(in the rows, 128 means zero)
Each named turn below is shown by a few rows before and after it. Which turns, in which order, take the first row of each later pair to the second? The first pair is answered.
z908 (before |-> after):
[132 109 122 128 116 150 153 141 127 116 118 107 113 139 127] |-> [134 127 135  97 124 141 140 140 119 128 127 102 118 148 139]
[127 133 138  94 115 133 146 134 125 123 144 126  90 177  89] |-> [126 124 133 110 110 133 153 131 130 116 139 132  88 171  81]
[116 106 117 126  94 125 116 134 108 122 133 145 144 123 152] |-> [117 113 123 116  96 120 112 131 106 125 136 145 147 126 153]
[129 141 153 124 117 127 126 124 130 123 118 129 130 117 131] |-> [128 134 149 136 115 131 130 124 133 118 115 131 128 112 127]
z692 (before |-> after):
[146 182 126 106 155 110 146 109 119 150 131 174 134 132 119] |-> [150 186 138  91 147 121 146 123 123 151 124 165 126 123 128]
[142 144 169 105 113 124 118 169 156 130 105 116 105  88 147] |-> [122 117 137 139 129  93  75 131 136 121 132 157 175 102 146]
[127 120 132 100 107 113  71 126  95 109 111 151 133 157 123] |-> [127 124 115 129 123 103 106 103 107 113 113 150 102 174  85]
z790 (before |-> after):
[116 160 115 159 163  71 165  81 145 150 127 152 115 165  75] |-> [114 142 147  94 118  86 156  87 131 107  80 147  85 163  66]
[141 131 138 105 112 145 133 143 132 126 122 119 109 121 128] |-> [137 118 125 112 115 154 118 151 126 124 131 119 127 122 141]
[118 107 120 109 131 133 123 113 119 109 135 120 115 154 101] |-> [117 103 110 119 138 135 115 116 117 112 145 121 129 154 108]
[125 130 144 127 131 121 125 137 141 135 145 131 141 112 140] |-> [127 135 149 126 130 118 131 135 144 136 141 132 134 112 134]
z96 (before |-> after):
[107 109  98 106 129  92  97 137 126 116 138 128 182 131 126] |-> [121 107 119 110  93 125 143 170 152 102  98 111 124  98 114]
[126 135 162  90  99 137 101 131 129 117 105 152 154  98 148] |-> [120 120 146  94 106 143  87 130 121 111 114 149 167 110 152]
[125 109 107 129 135 140 126 107 126 109 130 110 122 156  98] |-> [135 139 139 122 126 125 149 106 141 122 117 118 102 137  91]
[163 116  78 163 127 150 117 173 146 125 156 101 146 125 208] |-> [181 171 133 149 115 117 154 167 170 152 135 115 117  94 198]
Pairs:
Between the rows of a pair lie two turns.
[117  62 104 150 107 184 121 171 126  98 109 124 143 114 141] |-> [137 160 170 153 116  99 176 121 159 151 101 169 115  91 103]
z692, z96
[114 143 111 159 178  91 137 100 145 157 163 153 159 135 126] |-> [115 133 165  66 117 103 140 101 131 105  94 148 101 134 103]
z790, z790
[117 155 155  73 144  97 103 104  97 133 142 136 142 162 133] |-> [112  91  89 138 148 166 107 150 103 113 155 104 144 156 149]
z96, z790
[121 122 123 167 125 123 140 124 139 141 127 147 143 108 128] |-> [129 138 134 150 126 135 140 144 142 155 131 130 136 102 146]
z908, z96
[125 131 134  81 121 126 148 134 109 165 113 112 144 133 130] |-> [120 116 108 104 136 134 139 137 106 167 131 107 160 142 136]
z96, z790
[126 142 112 133 149 133 185 115 141 156 166 101  77 133 113] |-> [122 141 124  97 141 122 174  97 125 142 154 105  72 150 102]
z96, z790
[138 144 121 167 147 120 153 125 136 170 150 132 133 121 125] |-> [137 139 135 140 133 130 120 147 125 167 148 134 163 107 158]
z692, z692
[115  99 113 169 118 143 111 126 125 116 107 154 162  95 131] |-> [118 139 139 101 135 129  82 126 107 143 126 139 173 118 158]
z908, z908
[143 190 146 119 166  81 160 114 151 175 140 145 111 127 120] |-> [141 174 176  56 128 109 119 149 133 152 117 137 127 107 160]
z692, z790
[119 113 114 102 121 139  80 149 108 113 144 142 161 124 169] |-> [126 153 144  91 124 107  89 133 115 136 143 158 159 113 164]
z96, z96
[111 148 107 190 197 163 132 156 145 143 168 130 117 119 138] |-> [118 167 173 106 152 167 103 185 137 135 133 132 119  86 174]
z790, z692
[129 146 145 115 143 134 108 132 140 121 144 135 179 130 153] |-> [130 155 146 123 145 116 154  98 151 113 125 136 126 150  98]
z692, z790
[107  92 131 127 125  98 119  94 111  91 115 163 151 146  91] |-> [123  90 127 125 120 159 163 147 133  95 104 104  84 139  97]
z692, z908
[116 124 118 158 159 151 111 164 144 145 164 102 144 120 164] |-> [124 153 148 138 151 138 119 165 152 160 157 106 136 106 168]
z790, z692
[109  95 131 131 142 154  94 121 119  83 132 163 148 142 112] |-> [119 136 133 166 169 125 134 103 142 120 147 169 130 143  90]
z790, z790
[126 143 111 128 159 139 169 116 120 107 135  97  72 163  80] |-> [107 112 108 112 150 129  76 120  86  93 154 134 180 147 139]
z692, z692
[132 146 162 141 139 137 125 174 159 171 136 122 115  91 162] |-> [122 147 162 148 147  94 101 134 146 170 146 159 155 101 153]
z908, z692
[134 156 154  98 130 126 139 117 111 125 116 136 100 148 109] |-> [130 138 154  85 118 140 115 132 100 111 112 135 117 143 126]
z790, z96
[126 127 144 148 113  92 141 101 137  76  83 134 115 139 105] |-> [123 121 156 127 100  98 105 116 125  72  85 139 149 125 138]
z692, z692
[126 145 158  99 119 109  88 124 118 142 130 144 169 120 156] |-> [139 168 158 116 129 116 160 119 145 152 116 117  89 132 108]
z692, z692
[134 123 152 132 155 120 146 129 125 101 119 142  99 150 122] |-> [134 137 156 133 165 108 141 124 125 116 130 146 112 150 130]
z908, z96
[112 127  96 164 152 131 130 175 123 155 156  85 131 131 162] |-> [124 157 149 127 121 120 163 176 139 152 115  89  83 109 143]
z96, z790
[128 122 113 119 158 145 102 149 111 147 148  92 134 160 143] |-> [123 124 124 160 144  92 131  91 125 131 121 148 127 148  86]
z908, z908
[129 155 140 164 151 117 108 133 125 171 164 108 172 135 163] |-> [121  89 108 195 122 167 126 152 128 118 133  93 139 130 141]
z908, z96
[131 146 187 140  91  70 145 110 141 102 104 182 134  85 102] |-> [128  94 158 153  71 126 152 144 141  67  87 155 109  83 102]
z96, z96
[135 118 131 112 112 123  98 139 111 121 131 126 145 126 136] |-> [139 116 120 144 112 123 140 128 129 115 119 124 108 129  99]
z692, z96
[125 124 164  91 101  80  80 101 118 108 118 193 165  94 134] |-> [145 155 181  86  99 101 158 116 149 120  94 151  66  96  98]
z692, z692
[133 119  95 114  90 174 170 111  87  87 134 121  61 126  70] |-> [123 108  95  73  94 186  93 137  56  92 162 117 132 127 135]
z908, z692
[153 138 116 108 130 132 122 101 103  99 113 137  92 127 138] |-> [152 138 122 103 126 130 113 104 101  99 112 142 101 121 145]
z692, z96
[128 113 104 179 132 139 141 124 130 105 144 132 139 125 117] |-> [145 160 147 133 125 144 155 152 141 133 138 110 111 108 139]
z908, z96
[122 104 126  73 144 110  99 135 117 137 123 167 158 125 123] |-> [129  77 109 107 128 158 134 172 138 122 106 141 119 101 119]
z790, z96
[125 112 140 120  97 129  90 115 107  64 113 118 137 112 110] |-> [132 127 108 179 133 129 140 108 130  91 135 102 105 126  82]
z790, z692
[131 140 125 138 130 143 156 143 146 136 126 118  91 124 125] |-> [118 111 124 115 114 145 100 145 121 114 126 136 145 118 152]
z790, z692
[111 107 112 145 132 128 109 115 129 124 141 165 160 134 117] |-> [119 134 137 133 127 111 141 101 140 130 124 167 122 134  91]
z790, z790
[127 138 135 182 118 110 146  95 170 129 113 155 151 106 118] |-> [131 146 130 125 137 157 109 151 151 151 145  96 161 125 183]
z908, z908
[118 151 140 100 126 134  95 131 112 138 154 112 149 156 140] |-> [119 123 119 137 113 164 141 139 132 113 130  96  97 151 107]
z692, z96
[106  96  99 131 185 128  91 174 118 159 157 130 167 166 200] |-> [129 171 160 109 177  80 179 134 152 181 116 135  68 164 131]
z790, z790
[119 115 154 115  94 104 130  93 126  88  96 169 109 127  89] |-> [120 111 163 114  81 114 121 112 128  85  92 171 121 107 108]
z790, z96
[147 125 113 135 117 194 166 175 140 132 123  76  72 121 137] |-> [127  88  93 138 118 184  88 169 108 118 147 110 167 118 178]
z790, z692
[123 116  84 112 149 152 121 135 115 147 141 103 131 173 151] |-> [134 126 124  88 111 163 140 157 131 138 104 102  97 138 152]
z96, z790
[116 107 144  96 102 182 159 160 154 136 158  87 114 148 156] |-> [ 98 113 147  90 115 118 108 103 128 139 178 142 186 165 153]
z692, z908
[ 98  56  37 174 139 179 148 106 137  75 112 126 116 143  71] |-> [ 92 104  48 160 180 105 112  54 118 117 154 162 176 168  78]
z96, z96
[112 124 107 106 138 122 126 162 121 112 139 101 153  89 142] |-> [121 156 115 121 151 101 158 148 139 135 142 104 130  89 122]
z790, z790
[130 127 148 103 108 140 142 140 139 115 104 112  85 130 116] |-> [126 152 143 100 143 100 125 104 127 140 135 128 114 160 111]
z96, z692
[127 130 131  88 136 140 121 129 111 129 134 103 107 159 113] |-> [127 134 132  87 138 134 120 124 110 133 137 106 110 159 113]
z96, z96
[127 143 173  91 118 114 141 131 110 141 137 106 145 138 155] |-> [124 143 150 130 138  98 171 100 118 143 144 113 126 158 117]
z692, z692
[130 145 181 140  86  90 141 125 152  96  98 157  99 136 118] |-> [123 162 164 154 120  65 110 110 141 127 140 170 150 149 140]
z908, z96
[146 175 195  43 105 120 128 136 120 133 110 119 101 124 137] |-> [124 139 106 107 173 119  80 118  95 150 187 116 181 172 155]
z96, z790
[147 123 129 163 110 131 142 128 133 130 140 124 161 105 138] |-> [143 122 120 162 124 122 135 113 124 131 150 126 169 123 132]
z790, z96
[119  99 117  94 138 143  98 134 106 105 142 135 125 164 136] |-> [128 136 111 139 170 116 133 117 129 146 167 140 117 164 120]
z790, z790
[140 137 127 148 125 120 130 118 129 130 141 132 125 155 122] |-> [146 136 134 136 116 143 133 143 132 130 133 116 114 144 136]
z908, z692
[142 164 175 152 129  59 101  93 129 162 138 178 189 114 133] |-> [122  71  70 192 155 137  98 108 107 114 157 119 166 180 111]
z692, z96
[125  84 105 160  88 142 104 136 144  73 146 114  95 145 117] |-> [140 124 136 181  83 123 140 140 175 102 138 127  80 107 115]
z96, z908
[128 119 147 161  76 137 119 161 170 130 121 132 102  57 129] |-> [119 109 118 201  96 113 126 124 168 127 136 151 113  78 100]
z692, z692
[147 146 117  81 161 139 130 163  94 145 149  77 141 165 159] |-> [139 126 116 169 132  85 183  94 121 108 106 153 125 136  75]
z908, z908
[131 127 109 168 133 137 137 130 134 140 132 130 134 133 126] |-> [132 135 113 166 137 128 136 126 135 147 136 135 138 134 127]
z96, z96
[157 137 129 125 143 174 117 157 119 121 152  84 134 138 139] |-> [153 154 146 129 147 132  96 133 114 133 160 122 176 127 146]
z96, z692
[134 158 152 106 115 111 100 128 121 133 120 155 150 101 141] |-> [122 114 114 150 113 124  99 121 119 107 119 163 161 104 127]
z908, z96
[119 119 142  80 117 136 119 124 111 120 121 101 116 150 117] |-> [111  98 129 101 113 130 101 114 104 108 122 121 143 146 117]
z908, z790
[114 119 142 111 121 168  95 152 125 121 142 122 149 118 159] |-> [114 136 121 165 151 122 141  94 139 133 151 145 126 143  96]
z692, z790
[120  82  88 202 113 102 129 112 158  76 106 165 137 114  93] |-> [146 122 125 104 110 175 135 203 161 107 106  73  79 115 154]
z692, z908
[131 139 137 197 131 127 154 143 162 148 124 145 132  81 149] |-> [136 148 163 164 113 130 159 149 163 141 102 142 112  74 148]
z692, z790
[116 137  87 126 184 175 128 113  95 115 125  96 125 160 191] |-> [126 175 113 124 186 151 172  94 114 131 113 100  82 159 159]
z790, z790
[120 134  92 145 174 105 124 127 119 143 165 118 147 167 125] |-> [131 145 129  92 147 135 111 174 118 146 148  95 140 140 166]
z692, z692
[110  98 129 107 146 131 110 148 101 120 117  88 168 102 127] |-> [113  97 142  99 131 132 125 147 106 108  96  90 145  96 113]
z908, z96
[118 132  76 161 158 128 103 115 129 133 153 132 141 166 122] |-> [132 147 121  98 127 164  91 170 131 136 133 104 126 136 168]
z692, z692
[108 134 120 125 131 129 137 114 120 149 160 123 112 138 100] |-> [105 129 129 106 119 135 106 128 110 145 162 127 141 126 128]
z692, z692
[129 111 132 154 104 109 162 123 143 103 106 145 117 105 107] |-> [125 127 143 134 114  80 134 104 129 115 121 163 151 114 117]
z790, z96
[141 171 142 156 147  94 154 116 149 177 140 139 146 110 136] |-> [125 106  89 154 152 146 108 143 119 144 157 108 174 138 162]
z692, z96
[127 103 105 140 128 167 136 150 123 134 130 111 135 130 142] |-> [122 130 111 120 151 126 122 111 110 151 148 126 151 159 131]
z908, z692
[123 128 156  98 125 118 142 106 115 119 103 140 109 148 112] |-> [113 101 127 119 133 125 130 100 107 108 112 143 125 161 108]
z790, z692
[137 126 143 146 105 108 178 102 145 109  92 139  87 120  70] |-> [141 183 158 128 148  70 146  97 137 170 145 144 138 127 111]
z908, z96
[128 112 158  80  92 151 124 130 110 108  99 116 117 124 127] |-> [122 113 152 126  96 110 134  88 118 106  99 159 136 118  99]
z96, z908
[147 120 123 196 117 145 181 126 165 138 109 122  98 108  95] |-> [130  91 120 181 107 136  97 129 133 126 126 154 196  95 148]
z692, z692
[120  76 128 162  65 179 123 176 124  87  87 157 156  72 142] |-> [126  89 114 196  82 173 184 153 144  94  82 145  98  93  91]
z692, z692
[137 139 143 102 134 116 125 113 118 135 109 116 114 143 120] |-> [132 131 133 114 139 105 115 100 112 133 115 128 131 148 118]
z692, z692
[120 147 144  99 118 179 124 179 100 124 118  82 114 144 158] |-> [112 143 130  99 136 167 100 165  86 129 139  89 143 162 163]
z96, z96
[172 154 173 161 118 120 125 141 133 147 115 137 202  55 193] |-> [156 111  89 243 160 123 167  95 134 129 137 128 170 116 121]
z96, z692
[133 154 134 132 132 118 142 110 146 131 110 134 118 136 110] |-> [123 118 127 113 117 142 105 127 128 106 105 129 141 136 133]
z790, z790
[121  99 110 127 111 134 110 129  96 120 134 128 150 132 139] |-> [133 116 124 117 107 148 148 143 111 125 119 104  99 129 125]
z692, z692
[134 175 174 146 137 100 142 129 143 154 127 153 151  90 147] |-> [109 103 120 128 142 132  82 127  99 108 141 139 189 138 158]
z790, z96
[129  86 142 120  88 132 110 135 135  98 102 132 106  96 132] |-> [127  86 123 150 104 119 133 110 141  98 109 138  92 111 101]
z692, z692
[113  78  66 125 174 174 113 133 100 110 153  77 120 201 124] |-> [144 155 127 145 163 146 205 134 156 154 122  83  46 152  93]
z790, z96
[120 157 161 138 146 102  96 120 131 182 134 169 158 124 127] |-> [133 154 179 140 115 130 136 148 153 169  98 156 107  94 118]
z96, z96
[143 105 122 196 131 112 149 114 142 125 152 112  94 140 118] |-> [145 106 128 152 134 145 113 157 128 136 168  79 113 141 169]
z908, z692
[118 115 100 140 126 121  86 135 103 132 165 135 156 145 186] |-> [119 100 113 161  95 126  98 144 117 114 137 154 154 107 182]
z96, z692
[138 104 137 157 130 158 151 148 145 140 117  82  84 139 113] |-> [143 144 190 114 117 120 111 149 139 163 118 113 134 105 155]
z692, z96
[158 111 128 137 123 103 130 122 145 118 125 132 135 113 145] |-> [159 111 132 132 120 106 136 121 147 113 117 129 123 115 138]
z692, z790
[122 111 132 132 126 133 116 153 112 127 127 113 109 124 124] |-> [120 122 135 121 134 122 104 146 105 136 137 116 122 130 130]
z908, z790
